The rows of R fall into a few groups, which share some directions, and each row is roughly a mix of its group's hidden directions.
R (74 x 10):
[[ 16.0   2.2  -1.2   4.9  -7.7   8.2  25.6 -51.1 -19.1 -28.0]
 [ 13.9   9.7  14.0  -8.2  11.7  -8.0  34.3  -9.1  41.8  32.7]
 [ 20.7   7.0 -34.2  33.9  20.1   5.8 -32.1   2.6 -21.1 -10.8]
 [ -5.3 -29.6  13.6 -12.3 -27.1  10.2  13.4  28.5 -41.3  -7.6]
 [-30.7  -4.3  32.7   6.2  20.2 -15.4 -15.9   2.7 -41.8 -10.6]
 [ 19.6   6.2 -19.3 -15.5 -27.7  -7.4  14.2 -35.8 -19.4 -33.4]
 [  0.4  32.6 -14.4 -30.8  16.9   8.2 -11.8  33.9  -9.2  29.8]
 [-35.3  -4.4  29.3   4.8  -7.8  -4.1  -7.0  11.0 -48.0 -11.4]
 [ 24.3  10.6 -38.7   3.2   6.3  29.4  12.8  22.2  10.2  30.9]
 [ 26.7 -17.4  10.8 -20.2 -29.8  10.3  -3.4 -40.9   7.4  23.5]
 [-27.4  11.1  13.4  -3.5  20.3 -32.9   7.0  26.2  -0.7 -39.2]
 [-14.8  17.4  10.2 -25.4  -4.2 -27.4  40.7 -23.6   8.2 -22.6]
 [ 15.0  13.3 -12.8   0.4 -25.3  38.4   9.9 -30.3  -6.7  33.1]
 [-27.2   8.0   0.2   7.7   9.2 -33.9  -4.9  31.9 -14.2 -38.6]
 [ 16.2 -12.8  23.5  -7.4  -4.2  14.3 -12.1  -0.6  32.8  48.5]
 [ 17.2 -30.3  21.2  -3.0  22.1  -7.5 -31.0  19.4  32.6  14.5]
 [  9.9  34.2   1.4 -13.6   9.3  34.8  22.0   5.3  24.2  31.3]
 [ 32.5 -16.3 -34.9 -22.6 -28.2  12.8  10.6   4.8  25.8   5.1]
 [ -2.0 -11.1  -1.4  11.7 -36.3   3.2  12.7 -43.9 -10.3 -32.3]
 [ 24.9 -29.9   6.1  15.7  25.8  -7.5   9.7  18.9  41.6  11.5]
 [ -7.1 -43.0  11.9  18.1 -32.2  -8.4   3.6 -20.3  -3.0 -30.3]
 [ 20.2 -10.2  12.8 -19.9  21.9  44.8 -26.4   5.7  18.1  14.7]
 [ 17.0  39.6 -10.4 -26.5  22.7  18.8  16.6   4.9 -27.3  15.7]
 [  8.8  26.3   3.9 -18.7  49.2   1.5  -0.8  21.0 -16.5  23.7]
 [ -1.4   2.3  29.9 -29.0  40.5  18.1  -6.6  15.6  23.8 -16.2]
 [  0.5  29.1   8.7  -7.4  44.0  -6.5  -3.6 -29.7 -31.0  -4.6]
 [-13.2  50.9   9.0   1.5 -17.0  32.5  -6.3  11.9  -3.8  21.0]
 [-14.3  -8.0   5.3 -24.0 -25.3 -11.9  25.7 -38.6 -21.2 -24.1]
 [-16.2 -23.5  23.2 -32.6 -42.7  12.0  20.4   5.2  -2.7   0.4]
 [-15.3   3.8  -6.6  31.8  35.9   5.0 -21.3  41.4  -1.4   6.6]
 [-21.0  48.6  11.0 -14.7  -4.9  35.4  11.8  -6.2 -13.1  -8.2]
 [ 35.6 -22.8 -16.8   7.1 -19.1  11.2  28.0 -13.9  34.7  -6.4]
 [ 23.5 -24.5 -28.9 -26.1 -39.5   8.6   6.8 -16.4  -0.9 -14.6]
 [-22.6   5.7   0.7   4.5  19.0 -33.3  -2.2  38.6  -4.3 -35.8]
 [ -5.0 -52.4   7.8 -16.0  -9.9 -18.5 -18.3   6.0 -24.9 -17.7]
 [-33.4  -1.7  32.4   2.9  30.3  -9.6   7.6   9.7  25.0  29.3]
 [-10.5  -6.5  14.0   8.7  36.3 -18.6 -23.6  34.9  22.2  21.8]
 [ 22.3 -15.3 -40.0  -8.3   9.6  44.9  -4.0   0.6 -17.0  -3.8]
 [ 22.5  -8.3 -22.9  12.1 -14.9   1.5   7.3 -14.4  55.6   1.8]
 [ 38.8 -14.5   0.3  -0.3 -18.7  25.2 -26.9  -2.4  14.8  34.3]
 [ 11.0  -8.1 -21.1 -21.4  29.6 -25.1 -38.0 -18.0  21.4   3.5]
 [-27.4 -14.5  41.4  25.2   9.2 -10.4   1.3   2.0 -32.7 -15.7]
 [ 19.6 -25.0 -11.0   8.5  -4.2  -1.1   2.8  24.3  52.8  15.2]
 [-31.2 -13.8  25.8  27.7  -2.0 -20.6 -16.4 -27.6 -10.5 -25.8]
 [  5.6  25.2 -18.5   4.5 -26.5  17.2  34.7 -28.7  -6.1  27.2]
 [  4.7  -3.7  37.3 -17.4   9.1  34.9 -39.1  -1.7  13.3   9.7]
 [-17.5 -28.5  -2.0  10.6  -1.7   4.9 -14.4 -39.8 -42.0  -2.5]
 [  6.9 -36.2  28.9   1.0  14.4 -34.1 -23.6   5.7  26.0   1.2]
 [ 18.1 -15.9   9.4   9.8   2.7  23.9 -30.2  17.9  18.8  43.6]
 [-19.3 -10.4   3.9  23.6 -20.9 -33.8 -33.7  13.8 -24.0 -17.5]
 [ 33.5 -13.3  -8.1  19.1   2.6   8.6  27.9  -2.5  47.1   5.2]
 [ 19.6 -37.3 -20.4 -10.2  28.8 -17.7  30.2  -8.9  12.8 -15.6]
 [ -2.5  -4.0  37.6   4.8   8.2 -36.5 -11.0  15.4  36.5  17.0]
 [ -4.0  34.1  -7.6 -20.0  28.8  33.6  16.5  28.6   6.5 -10.1]
 [ -4.7 -19.3  -6.8  -7.6  -7.0 -10.0  25.5 -46.3 -22.7 -29.5]
 [ 11.2  17.2   4.0  11.1  23.0   3.0  -8.8  42.3  36.5  23.2]
 [ 31.9  27.0 -36.1 -21.3   7.8  12.3   5.9 -10.0  26.8  16.1]
 [  6.5 -13.2   7.6  15.0   7.2  24.3 -28.8  38.0  14.4  34.6]
 [  9.2 -16.2  16.9   4.7   0.2  23.7 -22.6  25.6  23.0  43.8]
 [-16.2 -29.2   8.8  25.3  19.4  13.7 -32.4 -13.2 -17.9  29.9]
 [-36.6   8.8  27.7 -13.5  11.8 -13.9  30.3  26.9  22.1   1.4]
 [-39.1 -12.6  27.5  13.9  32.7  -1.7  -5.6  11.5   8.5  29.7]
 [-14.4 -18.4   2.1 -21.4 -35.6   1.1  17.1 -27.3 -30.8 -23.9]
 [ -8.9  11.8  10.0   6.7  33.7  -7.1 -14.9  41.3  21.4  29.9]
 [ -6.0 -17.6  10.4  18.7  12.1  23.1 -28.0  37.0   7.7  33.7]
 [-16.8   7.6  12.0 -23.1   7.3  33.5  -9.6 -16.1 -27.4 -39.2]
 [  4.9  -6.7  -7.7  -5.1   1.5 -25.1  52.5 -34.7   8.8  -2.1]
 [  3.0 -23.8  23.8  25.7  35.1 -14.4   0.2  26.2  27.7  11.5]
 [ 23.2 -15.5   6.2   6.6  -7.0  27.3 -28.7  23.0  17.9  38.7]
 [  9.1  24.5  16.9  -2.4   9.0  14.9  -3.7  23.9  36.7  40.2]
 [-12.4   5.2  37.0   9.9 -36.0 -14.6 -15.1 -32.8  -1.9  19.0]
 [-11.5   6.6 -18.6  15.7 -39.2  -9.0  13.7 -31.8 -35.0  -4.4]
 [ 12.4  37.7 -22.3 -38.0   7.1  15.5   2.7  -5.6 -29.8   9.9]
 [  0.0  35.1  -9.0 -13.4   4.8 -28.2  34.6   0.3  11.5 -34.5]]
One row of each group comes first, with its name. Which group is each row after those in?
[-16.5  12.0 -18.6  -5.0  -3.7  -9.7  41.6 -21.7 -25.3 -33.1] => (72)
[-47.0 -15.7  27.5   2.0  21.4 -13.1   9.6 -25.7  -9.9  11.7] => (82)
[ 32.2 -30.1 -23.6  -3.3 -18.3   3.7  10.3   0.6  43.2   1.3] => (37)

[-21.9  -2.8   0.1 -15.1 -12.5 -16.8  25.5 -35.7 -26.9 -32.0] => (82)
[-16.2  45.7   3.3  -1.7 -26.2  27.9  15.2 -18.6 -18.1   9.5] => (72)
[-38.2  -4.7   2.8  15.1 -49.7  -0.1 -16.2  17.8   8.1  -2.4] => (37)
[-27.0 -25.8  33.9  26.1  19.9 -23.6 -19.0  16.9   0.6  -3.2] => (37)
[ -8.1 -24.9  34.6 -19.1   7.5   7.6 -27.7 -25.9 -10.4 -30.3] => (72)
[  4.2  17.2  17.6  19.3  57.3 -11.1   0.0  -0.7  15.8  13.3] => (37)
